Each row is where one point has got to under a steady rotation. How many ticks took it there?
The counts run from 0 to 211.
[-28   4  -8   4  -4  11 -26   1  40   3 -13  -2  -7  -8  -2  -7   8 -27
 -19  16  15  -5 -32   1  32 -12  14 -15  -5   4  -2  22 -13] => 19
[ 38 -12  18  11 -19  13   9 -18 -13   8  -6 -20   4  -3 -15 -13  29 -28
  -3 -22 -36  -5  -5   5  10  -7  14   2  -1   7  -3 -23  -2] => 97
[ 38  -8   2   3 -18  17  14 -25 -11   3  -1  -2  -6 -13  -1 -31  11  -3
  -3 -19 -19  -8   5  17   5 -17  -9 -11  10   8   7 -45   0] => 100
[-21   2 -36 -13   4  21 -18  -9  27  -1   3 -24   4   3  22 -10  12   4
  -7  16  32  -2 -13  -1  29   7   3  -2  11   9   2  13  28] => 26
[  6  19   7 -11  25 -14  11   3  23   0   3 -22  19   9  25   5   4 -26
  22  14   3  21 -14  -2  18  -6 -11  28 -26   1  -3 -18 -19] => 205
[  0  -6 -13 -21  37 -13   5  -2  13  22 -10 -29   3  -6  13  33  -3  15
  -2  13  -4 -18 -10   8   6 -19  31 -11   2 -15   7  17 -22] => 171
[ 31  32   8  -1  22   0  20   2 -15  -5  23   2 -17  -1 -17  -8  14 -18
  -8 -16   8   1 -14 -39  -2  -2  19 -16   6 -21  13  11   6] => 83
[ 19 -39  15  19 -42 -12  -5   6  11  -7 -14 -14  30  -8 -12  10  18  -9
  -5   3  11  -4   5  10  -1   1  -9   7  32  19  -8   1  -8] => 128
[ 23  -8  17  11  19  13  -1  -5  -7 -13  25 -16  12  39   7  13 -16 -15
 -17  -4 -19  23   3  -2 -12  27  17   5 -18   6  11 -24  10] => 64
[ 30  25  12  14  23  17   6  -3  -7 -10  16  27  -8   2 -14 -13 -21 -12
 -18 -11 -16   6 -10   3 -18   1  15 -16  -9 -23  10 -28 -19] => 76
[ 41  -7   5   6  -5   5  23   9  13  -5  -1   7  11 -26  -1 -31  13 -15
  12  -3  -7 -11 -12 -10  10 -32   2 -11  29 -13   7 -22 -21] => 106
[ -6  21 -23 -11  -1 -11 -16  -3  -4  26 -27  -8 -20   9 -12  -7   0   4
 -23  -2   2  10 -38  35  25   5 -18  -2 -15   3  -6   1  21] => 188
[  7 -34  -9   6   1 -11  -1   4  19   1  -8 -20   0   4 -27  34 -11  22
 -32   4  17  -7 -11  21  -2  -3  16 -31   0  12   9  17   0] => 160
[-14   0  -2 -10   7 -25  -7  10  23  15 -20 -11 -27  26 -11   2   7 -17
 -11  15  -9  12 -44  21  12 -17   9 -19 -16   1  -8  -1   2] => 184
[-17  -6  -8 -17  15  14   3 -13  20   6 -17 -22  19   4  45   2 -15 -27
  -4  12   9  15  13  29  -3  10 -13  14  10 -11  -8   0  23] => 37
[ 13 -19   1   1  -1 -10  12  13  10 -15   4   0  37 -28   5  14 -14  32
   2  11  33  -5  16   2  -8  -8  -6  -2  39   1   9  -2 -27] => 137
[-26  17  14 -28  37 -17  -8  -8  -9  22 -13 -15 -11  -1   6  15 -11  19
   3  11 -23   1 -16  11  17 -10  21 -10 -13   0  -3 -12 -24] => 175
[ 25  16   3  -9  -6   6  13 -32 -35  15  13 -23 -22   7  -7 -11  37 -16
  -4 -31  -6  -6   6  -9   0   4  10  -2   8   4  -2  -1  27] => 91
[ -9   2  22   0  22   8  -3   8  27  -9 -21   0  23   0  26   3 -33 -42
 -13  14  -1  23  -9  13   8  14 -10   6  -4 -12 -10  -9  -4] => 41
[ 10   7 -33  -5  13  -5 -16   6  14  18  16 -14   0  16  22  -9  -8   3
 -13  11 -13  -2 -29  11  37  -6 -15  30 -20   7  12 -22  -8] => 197
[-34   7  14 -17   4 -29  -5  -6 -16   4   8  -1   1 -14   2  26   3  21
   2   8  24  -2  24  12 -27   5   8  -4  41  -4 -10  18 -15] => 146
[ 24  45 -10   3  18  14   1 -15 -24   6  14  21 -19  -7 -14 -12   2 -11
 -11 -18   3  -7  -2   3 -25   6  11  -8   6 -37   2  -3  -3] => 79
[ 20  12   0   0  21   5   0  -7 -10  -7  17 -28  14  30   9  26   0 -15
 -11  -5  16  18   6 -13 -13  40   8  15  -1  -6   2  16  33] => 60
[-16  25  -4  -9   9  -8  -5  -7  17  -4  18   6  -2  23  18 -18   6 -19
  19  10   4  24 -11  31  -4  -2 -16  22 -20   0 -14 -37 -13] => 209
[  8  12 -21 -14  25 -13  14  -1  30   4  15 -26   8  13  39   1   5 -18
  17  12  17   9  -6   4   8 -18 -13  26 -18   0   0 -10  -8] => 203
[ 15 -27  24   6 -35 -18   6  -2  -5 -13 -10 -16  21 -13  -8   2  17  -3
  -2  -6  30   8  10   2   6   3 -23   0  33  29  -6   0   8] => 126
[-34 -15  34   0 -10 -29 -22   5  -8   3  -3  -3  -3  10 -29  32   4   7
 -19   8  -5   5  -2  16 -12  12  23 -14  13  14 -13  12 -17] => 152
[-15  17   4  -1  16  10 -22  -3  20  -6   3  32  -6  11  25 -10 -39 -21
 -19  13  17  12  -9  22  -6  19 -21  -1   6 -12  -7 -22   3] => 45
[-16  32  -2 -12  13  -8   4  -6   8  -7  14   7  -1  18  12 -20   2 -15
  18   9  18  31  -6  31  -3   1 -23  18 -21   1 -14 -36  -4] => 210
[  6   8  16 -10 -14 -22  11   8 -14   5   5  -3   2 -21   8 -17  37 -15
  16   0  14  -4   0 -28   9 -15  -9   7  53  -9 -12  13  -4] => 115
[ 10   7 -44 -12   0 -12  -5   1  14  23 -14 -13 -22  14  -1  -8   4   0
 -22   2  18   4 -33  30  19  -9 -22  -3 -10   2   3   7  26] => 190
[-21   0  -5 -19  16  17  -2 -16   8   8 -15 -25  20   0  41  -1 -15 -19
  -4   7   6  16  11  29   7  21 -14  21   7  -7 -12  -4  24] => 36
[ -1  -4 -28 -18  29   0  -3 -14  -2  12   2 -15  -5 -12   3  18 -27  52
 -19   5   8 -18   0  23  10  -8   7 -16  -1   3  17  -7  -7] => 167
[-29   3  -8   4  -5  15 -32   0  39  -2  -3   1 -10  -1   1 -14   4 -14
 -21  20  12  -5 -32  -1  37 -11  13 -15  -7  10   2   7 -13] => 20
[ 13 -31  14  17 -32  -1 -16   5   0 -14   0   7  31 -14 -12  -4  -9  23
 -10   6   3  -1   6  16  10   4 -13   4  26  26   5 -29 -21] => 131
[ 31   3  -2   6  20  17  19 -23  -7  -7  14  -5  -1  18  11   7 -20 -15
 -13 -15   5  13  23  25 -39  11   3  -7  -9 -12   8 -23  15] => 69
[-31  20  -2 -33  26 -19 -11 -19  -6  29 -16 -11 -26   7  14   8   1  10
   3  11 -11  -4 -11  29   1 -13  14 -13  -5  -5  -7  -8  -7] => 177
[ 25  47   1   7  21  14   0 -15 -26   3  10  26 -13  -8 -17 -11  -9  -9
 -14 -17  -7   1  -4   3 -21   8  11  -8  -1 -32   1 -16 -10] => 78
[-24  11 -36 -12  -2  22 -29 -14  20   4  -2 -19   0   0  17 -11  13   5
 -10  14  28  -6 -14   5  31  10   4   0  10   6  -3  15  24] => 25
[-31  -5 -19   1   0  22  -4  -9 -22  19   3 -20  14  -7  -5  -6  20  35
   0   6 -11  12  -6  25  20  -7  38   5 -10   5   6   3 -26] => 0
[-14  22  -3  -5  10  -9  -9  -4  18   2  13   3   4  23  21 -11  12 -27
  20  16  -7  19 -13  30  -2  -3 -10  31 -22  -5 -15 -30 -21] => 208
[-34  11  19 -18   4 -24 -11  -4 -26   1  10   4   5 -19   1  19  -6  31
  -1   8  18   1  21   9 -18   6   3  -1  37   1  -7   7 -18] => 145
[ -7  -7  21  -5  24   7   9   9  34 -12 -14 -11  20   3  31   1 -34 -37
 -12  15   7  26  -5  11   7   7 -12   3   0  -7  -4 -11   4] => 40
[-16   4   9   6  12   8 -24   0  24   1 -13  18   9   8  24  -2 -29 -40
 -19  17  -8  11 -12  27  -4  17  -7  11   2 -20 -14 -14 -10] => 43
[ 23 -14   8  10  19   7   1  -1   1 -12  30 -20  10  44  13  18  -7 -20
 -16  -1 -12  17  -1  -5 -16  24  21   9 -10   2  11 -11  11] => 63
[-30 -15  22 -15   6 -32   8   5   3  -7  15  -5  -7   0  -3  29   2  15
  -6  13  30   5  14   3 -25  -7  14 -20  31   5  -4  18  -9] => 148
[-35 -20  -2  -8   8   8  26   4  10  15  -9 -26   4 -13  15  -4   7 -14
 -12   9  -8  18  -1  21   9 -34  28 -10  -7  -5   7  21 -20] => 7
[-16  -5  -5 -13  16  19 -11   3  23  -6 -10 -37  30   2  17   0   5  -9
  -1  18   8  13 -17 -13  42  19  12  10   3  11   1  11  20] => 29
[  5  16  14 -17 -10 -17  13   1 -18   0   5   2   1 -28   9 -23  28  -4
  17  -2  20  -4   1 -27  11 -14 -15   4  51  -4  -5   2  -2] => 114
[ 28  40   9   8  25  18  -1  -8 -21  -6  12  28 -14  -4 -15 -14 -19 -10
 -14 -17 -11   5  -9   2 -15   5  11 -13  -7 -26   9 -26 -13] => 77
[ 38   9   6  20  21  14  13  -2   8  -6   6  12   2   8  -9   6 -12 -32
 -15 -10 -15   3  -7  10 -31  -2  23 -13  -8 -34   5 -11 -18] => 74
[-35  12  -3  -8   1   7   7 -13  25   2 -14  -2 -21 -24  13 -18  -8 -12
 -25   4  38   5  -5  12  20 -25 -10 -25  -7   9   4  15  -2] => 15
[-13  -3 -26 -16  11  16 -10  -1  30  -8   2 -29  11   5  21 -10   6   2
  -5  19  30   6 -13 -11  38   7   2  -4   8  15   5  10  30] => 27
[-41   6  -8 -10  -5   9   0 -20  17   7 -10   3 -24 -21  17 -20  -6 -11
 -24   2  26   0  -3  27  13 -28  -6 -24  -7   4   0   9  -7] => 14
